R: 3 groups of rows, each row roughly a mix of its group's hidden directions; some rows fit no group:
R (123 x 12):
[[ 13  14  39  -3  47   2 -20  26  -6  38  44  -7]
 [ 17  31  47   0 -47 -19  -8 -40 -24  -6  -1 -19]
 [-22 -12  29 -36  27  20 -36 -40 -14  -5 -20 -36]
 [ 12 -18 -31   3   7  19  40  48  -6  32  11  41]
 [ 31 -56  25  11 -10  14  10   4  10  -8 -56 -10]
 [ -6 -10 -13  82   9 -13   7 -17 -12   0 -29   7]
 [  5  29  23  18 -27   7 -22   6  75   1   2   9]
 [  5  40  35 -50  -2 -35 -38 -15  -4  -9  16   9]
 [  5 -54  23  43 -18   3 -31  30 -10  -2 -30  10]
 [ 12  26  37   4 -35   0  -4 -34 -38  40  27  18]
 [ 30  11  51  30  41   1  -8  -6 -10  48  -2   3]
 [  2 -32  17 -65  -4 -22 -28 -29  -1 -19 -25   7]
 [ 25   3  -4  -2 -12  20  17 -30  26  25  31  64]
 [  7 -23 -25  25 -11 -23  38   1  54 -14 -36 -18]
 [  4  31   7  14  18  36  13   7 -53 -40  35   5]
 [ 20  33  32 -32  46  -3 -44  21  -9  -6 -16 -14]
 [ -6  27 -18  17 -12 -46  -6   2 -19  32 -33 -50]
 [ 19 -34 -12  42  27  33  29  27  18 -34  -5 -18]
 [  4  57   1   7 -40  -8 -13 -29 -32  21  11 -32]
 [-13  40 -45  -9   8 -34  23  11 -23 -19 -35  28]
 [ 16  37   8  37  -6  12 -14  -6  27  44  45  21]
 [-28  -4 -11  38 -14   0   6  18  -2  15  39  63]
 [ 21  29  26 -42  25  17 -33  18   8  29  20 -37]
 [ -3 -11  30  37  -6  35 -33 -32 -50 -11  -1 -17]
 [-22 -25   8  48 -44  19 -36  -7   5  13 -21 -28]
 [ 32   7   0 -16  38   6  66  31  -1   5 -18 -15]
 [-32  -3  -1 -60   5   7 -51   7  -4  20  28  12]
 [-13  13  21  13 -28   8   3  -6 -78 -20  20  -4]
 [ -9   6 -32   1 -69  -9  -8  25 -29  24   1 -24]
 [  8  28  36 -33  27 -10 -14  -3  13  32   6 -56]
 [-28 -45  -4 -52   5   3  23   5  41  15  27  -2]
 [-15  26 -13 -51  23  -2  -7 -12  45 -23  42  -6]
 [ -1 -11 -52  24  -3  45  -3  26  20  -2  23 -40]
 [ 50 -11  43 -45  21  17   5   2  -3  19  17  28]
 [-24  21  35  29 -18  -1   2 -14 -48 -45  26   8]
 [ 29   6 -48 -43   1  13 -55  -7  15  -3  12   2]
 [  8  27 -20 -34 -41 -63 -10  -6  10 -14  13   8]
 [-21 -59  -2   5  33  40 -17  19  16 -17  25 -15]
 [  3  -2 -22  24 -40 -30  -9   4  32  50 -22 -31]
 [-39  -9 -49 -11 -13 -38  -7 -16  17 -24 -11 -40]
 [-17   8 -35 -51   3  -8   3 -23  14 -46  16 -35]
 [ 35  20  21 -38   4 -21  31  -5 -27  29 -37 -27]
 [-14 -31  33  33 -24   4 -16  30  38 -21 -40  -4]
 [-22 -45  -9  -6 -48 -18 -33  -5  14  39 -25   4]
 [-21  23 -21   8  43 -20  -8   1 -18  44  51   1]
 [ 45  25 -16  31  -9  19  28  28  -7  -7 -13 -50]
 [ 12 -22 -11  -8  22  26   5   1 -76 -18  12  19]
 [-31 -44 -23  13  -4 -11 -26  -9  56  30  -4 -14]
 [ 36  34  -2  -5   4  45 -38  30  -7  -6  18 -37]
 [  8  17  42 -67  -2   6 -15   0  -1  -9  23 -36]
 [ 30  51 -42  18  -9  -3 -21  20  22  31 -21 -16]
 [ -8  15 -18  55   8  40 -34  -4  23  25   8 -31]
 [ 39 -11  25  23  41 -19  25 -15  42 -14 -16  27]
 [ 31  17 -14 -10   5  -1 -45  10 -45   7  -8  54]
 [-50   9  36  18  16  39  17   3 -33 -16   4 -31]
 [ -4  -8  19  20 -11  20 -76  -8 -16 -29   2 -20]
 [-22 -14 -12  -6  11  45 -36  10  -2   4  43 -50]
 [ -2  25   7 -18   5   5 -61  32  21 -43 -12  20]
 [ -5 -30  37   9  41  15  41  -5 -30  36 -22   1]
 [ -4  -4 -44 -36  11  11 -17   8 -20  62  20  15]
 [ 30 -34  37   3  -7 -14 -17  29 -19  21 -54  16]
 [ 27   3 -30 -12 -41 -41 -44 -11   8  12 -34   4]
 [ 23  11 -28 -53   7 -18  32 -42 -17  21  21 -12]
 [-23 -12  -9 -15 -32 -41  41  37  36  12 -14  15]
 [-20  10  20  41 -18  11  61  -9  22  12 -22 -26]
 [ -6  18 -15  -7 -13   6 -48   8   9 -55  10 -48]
 [  1  10 -29  65  -9   5  30  -8 -39  -2  -6  30]
 [ 24 -16 -11   5   7  28 -68 -36 -10  -6  13  23]
 [-31 -20 -10 -37  12 -13 -10  19  -2 -55 -45   5]
 [ -3 -29   7  10  20 -19 -25  43 -43  -2  44 -26]
 [-31  29 -22  -6 -33 -11 -24  -1 -40   4  50  22]
 [ 46 -21  -1 -46 -22   4 -41 -13  25 -19  13  23]
 [-34 -69  -1  18  22 -14  19  -9  33  -4 -11  13]
 [  0  10  39 -65 -11  12 -23  -3 -11 -15  30 -26]
 [-28  40 -15 -47  -8  -2 -18   1 -48 -30  12  -9]
 [  2  35   8 -47 -43 -46   6 -21   3   9 -16  21]
 [-22 -39   7  22 -16  28  61 -17  10 -24  -5 -19]
 [-47 -21 -18  22 -14   7 -13  15  14  44  22  44]
 [ -4  41   1 -74 -25  -3  -5   1 -12   1  23 -15]
 [ 12  20  50 -56  13 -25  -5  -1 -16 -32 -17   9]
 [ 24 -19   4 -53   4 -23 -19 -26  17  10 -43 -34]
 [-21 -20  -4 -68 -27 -14 -30  -6  12 -14 -24 -18]
 [ 33  45 -10  27 -15 -17  -1   2 -21  21 -26  52]
 [ -5  10  28 -14 -45   1   8 -39 -13  44  41 -12]
 [  2 -19  36  17  20  -4  18  29 -31  34 -41  37]
 [-18  -9 -19 -51 -53  -5 -34  10  -5 -33  -2  -3]
 [-39  27 -33  17 -20 -24 -17   6  33  43  29   2]
 [ 22  61  -8   4  42 -20  21  -8  23  -3  17 -30]
 [-39  42 -22   6 -25 -20 -30 -13 -15  31  36 -18]
 [ -2 -29   8  43   8  -8 -26  -3   7 -58 -40  -9]
 [ -4  12   2 -24   4 -33 -36 -35  48   5 -21 -40]
 [ 22  42  -4 -11  18  31 -21   8 -42 -15  14  47]
 [  9  35 -17 -25  -3 -21  48 -38  14  43   0  11]
 [ 18  65 -17 -12   6  30  15   5   0  27  14  40]
 [ 11   5  34  -5  13 -19  60  11 -29 -39   3  27]
 [-17  36 -49  -2   2  16  20  16 -39 -36   8 -29]
 [ -9  13 -18 -33 -40   1 -17   4 -67  -3  23  -6]
 [ 29  33   6  46 -56  22   1 -11  12   2 -26   9]
 [-16 -44  12  13  13   4 -35  14  41  -5  52 -11]
 [ 16 -26   9 -30   8  -5 -57  23  16 -15  -2  49]
 [  4 -13 -22 -57 -24   6 -16  25  55 -10   5  -9]
 [ 22  -5  26  -9 -56  -9  52 -28  19  10  15  -7]
 [ 20 -58   4 -25  -7  10 -27   8 -27 -45  -5 -23]
 [ -5  44  -5   7  24  18  50  -9 -54  13   2   5]
 [ 34   0 -13 -45 -36 -28 -19 -13 -49 -15   5  10]
 [-55  -9 -11  10  12  -3   2   8  19  60  19  28]
 [-17   1 -15 -41  38 -51   8  -6  11  45  16  -4]
 [ -9  31 -27 -22  14  23  35 -31 -21 -26  42 -25]
 [ -8 -17   1 -55  55  12  12  38  14 -15   8   0]
 [ 29  36 -30 -19 -14  -3 -56  -2 -33 -26   3 -12]
 [-19 -21  12   6  25 -31  35  -8 -24 -31 -28  50]
 [ 33   6  39 -17  12  -5 -53   9  22  34 -11  30]
 [ 14 -16   3  18 -35  21 -21  -7  -1  42  26  57]
 [ -8  -7  27  71   8  24  30  14   2 -17   8  26]
 [ 14 -57   9  20 -23   2 -38 -16  27  -3 -26  33]
 [-31 -27  -6  27 -11 -46 -13 -27  16 -26 -46  11]
 [ -3 -14 -18  11  21  15  19 -22 -11  32  59  43]
 [ 15   2  15  13  -7 -28  -9  24 -25  35 -64  25]
 [ 15  46  23 -53  -2  -4  -6   0   3  17  14 -50]
 [-26  25 -16 -30  10  38 -30   1 -34 -30  41   6]
 [ 45  35   4 -46 -23   7 -13  -7  -4 -27 -38  16]
 [ -3 -17   8  38   8  15  58 -12 -38  39   7   6]
 [-22 -21   6  34  11 -13  22  20 -53  13 -37 -31]]

one row of each group, then the others: which group is each in?
[ -9 -51  -5  27 -25  18  15 -13  -1 -30  13 -53] -> S
[-26  11 -12 -12 -26  27 -45 -12 -46  12  10 -41] -> B
[  6 -17 -35  56  15   6 -36  20  21 -12 -35  12] -> A

[ 48  20  15  31 -38  39 -13   2 -27   5  22  21] -> A
[  9 -24 -31  38 -21  -1  39   7  16 -49 -27  12] -> A
[  6 -46 -31   3 -14   0  18  20  63 -11 -16  17] -> A
[  2 -32 -11  50   0  58 -12  24  18  -1   0  24] -> B
[  9  24  33 -49  47  -7  -9  21 -24 -32 -14   2] -> A
[  3  -8  14 -45 -21   8  49   1   2 -48  18 -29] -> A
[ 11 -20 -26 -21  -6  19  17 -43  19  -5  63  13] -> S
[ 18  23 -27 -74  13 -12  14  15   3  -6  -6 -28] -> B
[-19  -7   2 -26  23 -27 -43  26   7 -24   5 -56] -> S
[-12  23   5 -36  47  23  -8 -19 -47  -7  34  10] -> B
[  4 -53  17  43 -16  11  44 -21  26   7  13 -12] -> A
